Rotation paths and how fast each direction turns (degrees each step):
Each turn is a multiple of 5 degrees from 10 to 175, or 0.
Each row of a path follows its step; steps can be skipped.

step 0: [-14 -15 -13 -18   8  -3   7 -19   4  29  14   1 -31  17  -4 -11  20   5
  -7  -7  21  19   0  20 -16   9  27  -1  14  12 -18  -3   3   0 -10   8
  14  -4  -3   2  -3]
step 1: [ 22 -10  11 -14  12  -4 -20  -2  -4  24  12   0  -3  -9  -3 -13 -10  13
 -25  -9   2  -3  23  -7  17  -9  17  17 -19  21 -26 -10  16  -9 -16   5
   2   1  -8  20  -6]
step 2: [ 25 -11   3  14  11   0 -27  -1   1 -25   6   0   9  -9  -7  14  -7  14
   5  17   7  26   5   5  30   8  12   3 -11   8   3 -23   4   0 -13 -18
  10 -18 -14 -18 -11]
step 3: [ -8 -17  -7  -6   2   3 -21  -6  -4  -5  16 -15 -13  13   1  -3   2   7
   4  23  24  22  -9   0 -26  17  15   2   5  22   6   3   1  19   8   6
 -20 -18  -5 -31  -3]
step 5: [ 14  -4  -6  17  17 -14  -5   0  25   0   6   4   8   2 -14 -24  -3  -3
   9  -2 -21  20  16   8   8 -16   9 -19  -3   3  23 -10   1  -8 -42  -9
  14  -1   3  -9 -15]
step 6: [ -9 -23  -4  -6  36   7  -7  17  12  -2  10  -7  13  34   3  -4  10  11
   8  21   1  -3  14  20 -13  -2   6   0  22  16   9 -20  23   8  -2   2
  -9   3  -6  -4 -10]
step 7: [-30   0  -9 -13  24   1 -12  -4 -36   3  -3  -3 -11  -4  12   0   7  34
  17   8 -13  -9   0  11  -1 -17  12  11 -21  23 -14   0  -3  10  -6  -3
  -9   2 -13  11 -15]
step 8: [ -2  -7   1  13 -10 -10  -9   1 -12  -6   9  -3 -35   0   4 -16  23   7
   3 -13 -25  19  10   2  20  -1  15  10 -17 -14   9   3   1  11 -39   5
   0  -9 -11  -6  -8]
step 9: [  0 -16  35  -8  14   7 -13  19  13 -19  24 -34  -8   9  -4   0   9 -10
  -6  -7  -7  17  11  -9   0   7  21   6  24   9   6  -5   8   3 -12  14
   0  13 -13  -5   9]
step 10: [-30  -1  14  -9  16  -7 -11 -20 -12 -18   6 -19  -1  -7 -18  11 -24   9
  15   0   7  13   2   3   3 -17  18  -2   9  34 -13 -17  -3   8  -1   2
  16   9  20   5   2]
Directions:
[ -7  -3   0  -1  -3  -4  -2   4   2  -8   5  -2   4  -1  -5  -8  -2  -4
  -2  -2  -1   5 -11  -3   1   1   5  -3  -1  -1   1   5  -4  -1   2  -2
  -3   4   6  -1   8]  65
[ -6   3   0  -3   4   4  -9   5   0   3   0   9   2   6  -2   4  -2  -5
   3   1  -2   0   1 -10   5   1  -1   3   0   3   4  -9   2  -1   4  -5
   5  -2   5  -1   2]  90
[ 1 -5 -7 -4  2 -5 -1  4 -6  0  5  4  3  3 -4 -3  3 -1 -4  5 -1 -5 -4  9
  5  1 -2  3 -5 -5 -6 -5  2 -5  4  0  2  3 -3  3 -6]  65
[ -4  -7  -3   4  -7  -1   5  -2   0   1  -1   2  -3  -4   3   3  -3  -3
   6  -3  -3   9   2   8   1   1  -3   0  -3   0   0  -5  -3  -4  -3 -10
   5   1   3  -6  -2]  130
[-4 -4 -2 -2  0  3  3 -2 -9 -1  3  2  6  6 -3  7  3 -3 -1 -6  2  0  3  4
 -5 -5  4  0  4  9 -1  9 -1 -3  7  3  2 -5 -1 -5  1]  110
[-6 -9 -2 -3  8 -2  2 -1  0  2  0 -2 -1 -5 -1  4  1 -1  4  4  7 -5  0 -3
 -8  8  1 -2  7 -2 -3 -6 -8  5  2  1  0  5 -1 -1  1]  110
[  3   2  -5   4   3  -3  -2  -6   6   5   9   0   7  -1   0  -2  -3  -3
  -2   3   4   0   0  -1   1   3 -10  -1  -6   8   1   1  -6   1   2  -2
  -5  -6  -4  -4   0]  35

step 0: [-11 -13  -4  -2 -12  18   4 -16 -18 -16   0 -28  14  -4 -19 -15  -5 -15
 -11 -18 -21  13  16  -4 -28   5   2  -4  -1 -15  15  -2   6   3 -10 -12
   3 -24 -13   8   9]
step 1: [-29   6  -4 -12  10  11   7   7  -4   3 -18 -11   3  -4  -4  12 -23 -37
 -19 -18   2  10   4  -7 -16   0  10   1  -5   8  -8 -21  -2  -3 -17   9
  -8   0   6 -19  25]
step 2: [ -8   2  15  -1  -5  31  -7  16  -6  -4  12 -10   9  16   3   2   5  -6
 -25  12  -5  14 -11  20 -18   1   9  -9   9  22  -7   2 -22  14  -8  -3
 -14  28  20  -8   6]
step 3: [ 19   0   5  17  10  20 -11  -7   2 -14   4 -12   7  13 -12   6   0  -4
 -27 -14  -2  -7  13  -1 -47  -8 -12   7  14 -16  -8  13 -16   6   7 -13
   2  10 -11  -5  -8]
step 4: [ 18  10 -15   2   1  11  16  -5 -15  19 -21   7  -6  -7 -30  20  -2  -2
 -34   1 -10  16   3 -13 -15  -8   6   9  15  -7 -16 -12 -11 -13   6   0
 -11 -13  -7   3  17]
step 6: [  3 -21   6   2   3  23 -13  15 -11 -10  -5 -23  -4  -2  -1  -4 -18 -13
  -1 -15  -3 -18  -3  -7 -31  20  18   4  11   4  -1  26   4  -4 -15 -15
   9  -8  -1   1  26]
step 7: [  6  -4  23  -7 -10   3  24  -1  -3   9   2 -21  -2  12 -11  -6 -16 -27
 -16 -19 -21  18  14  -5 -21   0  -8 -16   3  14 -12  -7 -14   6   3   0
  -2 -12   7   9  29]
step 8: [-17  11   5  22   4  15  -8  -2   7   1  -2  15   9  11   4  19  -6 -23
 -22 -13   2  21  20  19 -13 -22   9 -16  14   5 -16  -5 -13  15 -20  -2
  -2 -10  14 -17  -3]
step 9: [ 19   2  16  14   2  30 -18  -1 -16  -3 -13   5  18   3 -12   7   8 -17
 -23   3  -8  -6 -28  23 -21  -5  20  20   8   7  -2  13  -7   2  -4  -3
 -15  -4  -3   2  -4]
step 10: [ 15  -1 -14   8   3   7  -4 -22  -1 -11  -1 -24  29   3 -23  -6   4   0
 -15  -9 -10  16   8  -7 -33   8  11   6   9   2 -13 -14  -4 -16  26   4
  -6  -6  -4  13  12]
Directions:
[-4  1 10  0  1 -8  3  5  4  8  1  1  2  8 -1  5  3 -1  1 -3 -2  2  1  2
 -5  0  0  2 -7 -2 -1  4 -5 -1 -3 -9 -4  5  3 -4 -4]  65
[10  4  3 -2 -5 -7  3  0 -2 -3  3 -6 -1  4 -5  0 -1 -5 -4 -3  2 -3  6  1
 -2  0  1  1  0 -9  4 -4  9 -5  4  0  0  0  1 -2  4]  110
[-4  3 -4  3  1  1  3 -1  1  6  2 -3  4  0 -3 -3  7  1  2  7 -3  0 -4  2
 -2  2  8  9 -2 -6 -6 -5  5  0 -1 -5  8 -7 -5 -1  1]  70
[ 6 -6  2 -2  0  0 -4  5  6 -2  7 -7  5 -5  2  4 -1  3  2  1 -1 -3 -7 -1
 -5  4  4  0  1  4 -1  3 -1  4 13 -3  3  1  4 -2  0]  100
[-5 -2 -4  7  9 -3 -7  0  7 -4 -1  1  1 -2  3  3 -4 -2  2 -6  7 -6  8 -3
 -5 -2  0  2  2 -3 -1 -1  3 -3 -2 -1  6  0 -1 -8 -3]  145
